Each path below is one point turned by a fixed rotation once a step. After each direction that follows a path, write how fast that rotation turns it, in degrees a step (0 if it stays still).
Each turn is a multiple of 5 degrees from 10 to 175, or 0.
Path 1:
[ -1  -6  -7  -8   2 -29 -12  -4   7   7 -10  -1  10  -6  -7   3   6   6]
[ -4 -16  -4  -5   4 -17  -6 -24   1   1 -14  11  -4   2  -2  -9   3   1]
[ -1  -3  -1   0   8 -17  -1 -12   4  11 -17   9  16   8 -16   8  -1   4]
[  0  -8  -8  -7   1 -29 -15  -7   7   5  -9   0   8  -8  -2  -5   4   5]
[ -8 -15  -2  -6   4 -15  -1 -22  -1   3 -18  12  -3   7  -7  -3   2  -1]
[  3  -1  -3   1   9 -20  -6 -10   8  10 -14   6  17   3 -14   8   2   8]
[ -2 -12  -8  -7   0 -27 -14 -10   3   5 -12   3   4  -6   1 -12   0   0]
[ -9 -13   0  -6   5 -15   1 -20   0   5 -17  10   1  11 -12   4   5   1]
[  7  -2  -6   3  10 -22 -11 -11  10   8 -11   5  16  -3  -9   4   3   9]
[ -7 -13  -6  -9  -2 -24 -10 -13  -2   6 -16   6   3  -2   0 -12  -3  -4]
Speeds:
[ 1  0 -2  3  6  8  1 -9  2 -1 -3  5 -4 -3  1  6  2  3] -> 120
[-1 -3  8  3 -4  0  1 -8  3 -6  5 -1 -2  9 -1 -2  4  0] -> 125
Path 2:
[  8   3  -2  -3  17   1  -1  16  13 -10  18 -12   3   0  -5   9   8 -10]
[  2   7   6  10   8  10  -3  -1   8  -6   1 -26  12  -1 -13   2   9 -13]
[ -4   8  -2   2   3   9   9   0  -4   6  -3 -30   8 -17   4  -3   5  -1]
[ -4   6  -5  -9   6   1  12  19  -6  -2  10 -11   5 -16   7   4  17   4]
[ -3   6   0   0   0  10  -2  21  11  -8  12  -2   3  -8 -11  -1  22  -7]
[ -8   3  -1  11   1   9  -5   8  23   3   6 -19  -2 -11  -7 -10   3 -11]
[ -5  -1  -3  11  17  -3   9   7   9  -2   7 -24  -1 -14  10  -2  -3  -2]
[ 11   3  -6   6  15   6  11  11  -7 -16  11 -16   3  -5   4   6  13  -4]
[ 10  11  -6  -9  -1  18  -3   7   2  -5   7 -20   5  -2  -8   1  15 -12]
[-11  10   1 -11   6   5  -4   8  12  10   0 -24  12 -11  -5   1   6  -5]
Speeds:
[  4   1  -7 -10  -1   4  -5   5  -1  -3   2   5  -3   1   2  -1   4  -1] -> 85
[-5  4  4 -6 -6  1  2  1 -5  5 -4  1  7 -3 -3  2  6  4] -> 55
Path 3:
[ -1   9  -5  12 -13 -24  15   2   6  -6   0  -8   4 -12   2   5  -1  -1]
[-11   0   1  15  -3 -12  14   8   8  -9   0  -4  10 -13  -2  19  -7  -5]
[ -6  -5  16  11 -10  -9  12   3  -2 -19   2   4  14 -13   3   5  -3  -6]
[  4   6   4   5 -16 -11  12  -9   0 -19  -7  -2   8 -18  -4  -1  -9  -5]
[ -7   8  -5   8 -15  -2   8  -6   7 -14   3  -7   3 -15  -4  13 -11 -15]
[ -9   6   5  12 -19  -9   8   1   2 -12  14  -5   2  -9  10   6   1 -15]
[  0   8  -1  13 -15 -25  15   2   3  -7   1  -7   5 -11   5   2   1  -1]
[ -8   2  -2  14  -3 -15  15   6   8  -9  -3  -5  10 -14  -4  18  -8  -3]
[ -9  -6  15  11  -9  -6  11   4   0 -18   3   3  14 -13   2  10  -5  -8]
[  3   5   8   6 -18 -11  12  -8  -2 -20  -4   0   9 -17  -1  -3  -6  -6]
Speeds:
[-8 -3  0  2  4  8 -2  3  3  0  4  0  0  1 -1 10 -3 -5] -> 115
[ 2 -3  4 -4  0  8 -2 -6 -3 -7 -5  4  3 -4 -5 -2 -5 -1] -> 60
[ -3   3   3  -3   1  -4 -10   2   0   0  -6   4  -7  -6   3   3   2   0] -> 0
Path 4:
[  9  -3  -7  -7   6 -14   3  12 -12  -9 -12   3 -10  -4 -20   9  -4  -7]
[  2   5 -10 -12  16 -14   9  11  -4  -3   0  14 -10  -5 -15   0   1  -9]
[  5  -9 -13  -8  14 -17   3  10  -6 -11  -3  -2  -2  -2 -20   4  -4  -8]
[ -2  -7 -15 -16  10 -13  11   7   1  -5  -3  12  -8 -11  -8   4  -1 -13]
[ -3 -10 -11  -9  15 -20   7  12   0 -16   2  -4  -7  -2  -9  -2  -5  -7]
[ -3 -11 -11 -13  -1 -14  10  11  -1 -12  -9   5 -15 -10  -4   7  -6 -11]
[ -5   1  -3  -8  12 -19   9  17  -1 -15   1   3 -17  -1  -4  -5  -5  -6]
[  4  -5  -4  -7  -1 -15   5  14 -10 -14 -13   1 -17  -5 -11   8  -7  -6]
[  1   9  -3  -9  11 -15  10  15  -5  -6  -3  12 -19  -3 -10  -1  -1  -7]
[  8  -2  -7  -5  10 -17   2  13 -11 -11  -7  -1  -9   0 -21   5  -5  -5]
Speeds:
[ 3 -2 -6 -2  7  1 -1 -5  0  5  3  2  9 -1 -7  1  3 -2] -> 40
[-2  3 -1 -5 -4  4  4 -2  2  6 -2 11 -4 -6  4  2  2 -3] -> 155
Path 5:
[ -5   1  11  14  -2  16 -16   4 -11   0   1  -2   7  20 -13   6  -7  15]
[  4   2   2  11  -9  12 -12   4  -8  -1  -3  -3   2  26 -11   1 -19  12]
[  8   4   5  11  -7   8 -16   6 -13  -3 -14  -1   4  18  -2 -10 -14  15]
[ -4   4  13  13  -2  12 -21   5 -16  -1  -9  -1   8  13  -7  -5  -2  16]
[ -7   2   8  13  -6  15 -16   4 -11   2   0  -5   5  23 -16   3  -7  10]
[  4   2   0  10 -11   9 -13   5  -9   0  -7  -6   1  26 -11  -6 -18   8]
[  3   3   7  10  -8   7 -19   7 -15  -3 -16  -4   4  16  -3 -13 -10  12]
[ -9   2  12  12  -3  12 -22   6 -15   1  -8  -6   7  14 -10  -6  -1  11]
[ -8   0   5  10  -8  13 -16   5 -10   3  -2 -10   3  24 -16   0 -11   5]
[  2   0   0   7 -11   7 -15   7 -10   0 -12 -10   0  23  -8 -10 -17   5]
Speeds:
[ 6  1  0 -1 -1 -4 -1  2 -2 -3 -9  2 -1 -4  8 -8 -1  3] -> 95
[ 7  6  1  4 -1  2  3 -3 -1 -1  2 10  2  2 -2  4  1  8] -> 10
Path 6:
[ -7   1 -13   5 -15  -3 -14   7  -5  -9  16   7   5  -7   7 -15 -10   8]
[ -6  11 -19  -4 -16  -8   3   7   4  -6   6   0 -18   3   4  -5  -3  17]
[ -4  -5  -8  14 -13 -23 -11 -10   2   4   5   4 -15   2   4  -6  -1   9]
[  8  15 -10  10 -15 -10  -4 -16   3 -14   1   0   1   8   4 -15   0   5]
[  9   4   4  12 -25  -3  -7  -2  -3 -12  11  -1  -8  10   5   9  -9   8]
[  4 -16 -20  10 -17  -1   0  -6  -7 -16  -2   2   1   5   1   1 -10  12]
[ -3   7 -16  12 -21  -1   5  -3 -15   3   5  -6  -4  -6   5  -7 -17   0]
[  1   5 -16  15 -19 -12  13   5   5   5   5  13   2   4   5   4  -4   7]
[  1   3  -7  26   0 -15   6   0  -2  -7  -5  -4  -5   3  19  -3  -7  12]
[  0   5  -3  17 -10  -6 -10   5  -2 -12  13   9  14  -2  15 -12  -9   6]
Speeds:
[ 1  6  2  6  2 -9  4 -5  5  7 -3  2 -1  2  1 -1  5 -2] -> 70
[ -1   5   6   2   1   1  -1   1  -5   2   0 -10  -9  -1   3   2  -4  -1] -> 160
[-1  0 -1  6  4  2  8  8 -2  3 -2  2  7 -3  6  2 -4 -1] -> 35
[ 2 12  1 -4 -6  4  1  2  1  1  6  1  5 -1 -1 -3 -1 -4] -> 120
Path 7:
[  3   1   0 -15 -10   0  -1   8 -16 -16   1   0  -4  11 -12   1  -1  21]
[-16   3  -3 -16 -11   4  -5  12 -18  -9  -1   3  -6  10  -9  12   1   4]
[-14  16   5 -10  -3  17 -10  11 -13  -7 -13   0  -5   2  -6   5  -6   4]
[  6  16   4  -9  -8  13  -4   7  -7 -13 -10  -1  -9   0 -11  -1  -7  19]
[  2   2  -5 -12 -17   5  -3   5 -11 -18   3   6 -13   2 -10  10  -1  16]
[-17   1  -2 -10  -8  11 -10   7 -19 -16   4   4  -7  -1   0  11  -6   5]
[-12  11   5  -7   1  13 -10  11 -15 -13  -4  -5  -2   1  -2  -4 -12  15]
[  0  10   0 -11 -11   3  -2  14  -8 -12  -3  -6 -10   8  -9  -6  -4  23]
[ -9   5  -5 -14 -17   5  -2  15  -7 -12   1   2 -16   7  -7  10   5   7]
[-15  10   2  -7  -6  19 -11  13 -11 -11  -3   1 -14  -6  -3  11  -2   2]
Speeds:
[ 7 -1 -3  3  0 -6  4  0  0  3  3 -3 -2  1 -9  0  0 10] -> 100
[ 5 -4 -1  3 -2  4 -3 -8 -2 -5  5  4 -1 -8  1  3 -5  1] -> 60
[ 7 -3  2 -5 -3 -2  4  2  2 -8  3  3  0  3  4  0  9  0] -> 95
Path 8:
[ -2  -3 -17   4  -4   0   9   6   5   9   3  -5  16  19   8  19  -9   0]
[ 10  -8 -10  -3  -6  10   2 -12  -9 -13 -15  -6  16  -6  17   3  -2   7]
[  5   5 -12   4 -10   7  -6  17 -22   3   1 -10  15  10  -6  -8  -3   4]
[ 12 -21 -21 -13   2   6   2   3   0  11  -2   7   5   9   7  -1 -10  -4]
[ -1  -4  -5  16  -9  -6   2   2  -8  -2 -13   4  24   4  14   7 -11 -11]
[  4   3 -22   2  -8  18  17   4  -4  -3  -5 -11   8   7   3   9   3  11]
[ 14  -6 -10 -10  -5   2 -16  -5 -16   0   5  -7  13   4  15  -6 -12   6]
[  5 -15  -9   0  -2   4   0  22 -10   8 -18   4  17   6  -7   0  -1  -5]
[  4  -7 -24   8  -9   4  16  -9  -4   4   6   4   8   8  10   0 -12 -11]
[ 1  4 -7 -2 -4  5 -4  8  2 -5 -8 -8 23  8 21 14 -6 10]
Speeds:
[  1  -2   1  -6   4  -2  -4   0   3  -3   3   4   0   4   1   6 -10   7] -> 125
[-5 -4 -3 -4  2 -3  0  6  2 -1  2  8  2  1 -3 -9 -1 -6] -> 85
[ 1  1 -2 -3 -2  1 -8  6 -6  4  0  2 -7 -2  3 -5  3  7] -> 90
[-1 -1 -1 -5  4  5  3  9  7  3 -5 -2  1  2 -3  4  6  3] -> 160
Path 9:
[ 19   4 -13 -18   0   1  -7  -2 -12   0 -10   6  12  -7 -11  -7   9  -7]
[ 23   5  10  -3   1  15   8 -13   3 -10 -16   0   7  -5  -1  -9  -3   1]
[ 11   4   8 -11  17  11 -15  -4   6   7  -3  12  13   0   3  -6  -1 -15]
[ 22   2 -14  -3  14  13  -1 -11  -4  -4  -3  11  -3   8 -13   8  -8  -3]
[ 18  -7   9   9   6  12   8   6   8   7 -16  12  -2  -5  -6   4   1 -16]
[ 11  -6  -6   3   2   6 -19  -7  -1  10  -7  -1  11  -9 -23   1  -3 -12]
[ 17  -2   1   2   2  16   7   6  -8  -8  -3  -4   5 -10 -14  -5 -22  -7]
[  4  -3   6   0  14  15  -6  12  -6   2 -12  -6   8   7 -10 -17   6 -17]
[  8   9  -3 -15   4  11  -9   5 -13  -5 -14   9   1  -1 -23  -2  -2   5]
[ 24  -1   1 -10   0   5  11   4 -10  -3 -17   5   5 -10   3 -11   8 -10]
Speeds:
[ 1 -7  9 -1  1  1  3  0 -6  0 -4  2 -6 -3  7  1 -6  3] -> 145
[ 0  9  4  1 -3  2  3  6  7 -2  1  5 -2 -5 -3  1 -5  4] -> 155
[-5  0  1 -2 -4  0  0  9 -8 -3 -3 -6  1 -2 -5 -7  1  1] -> 40
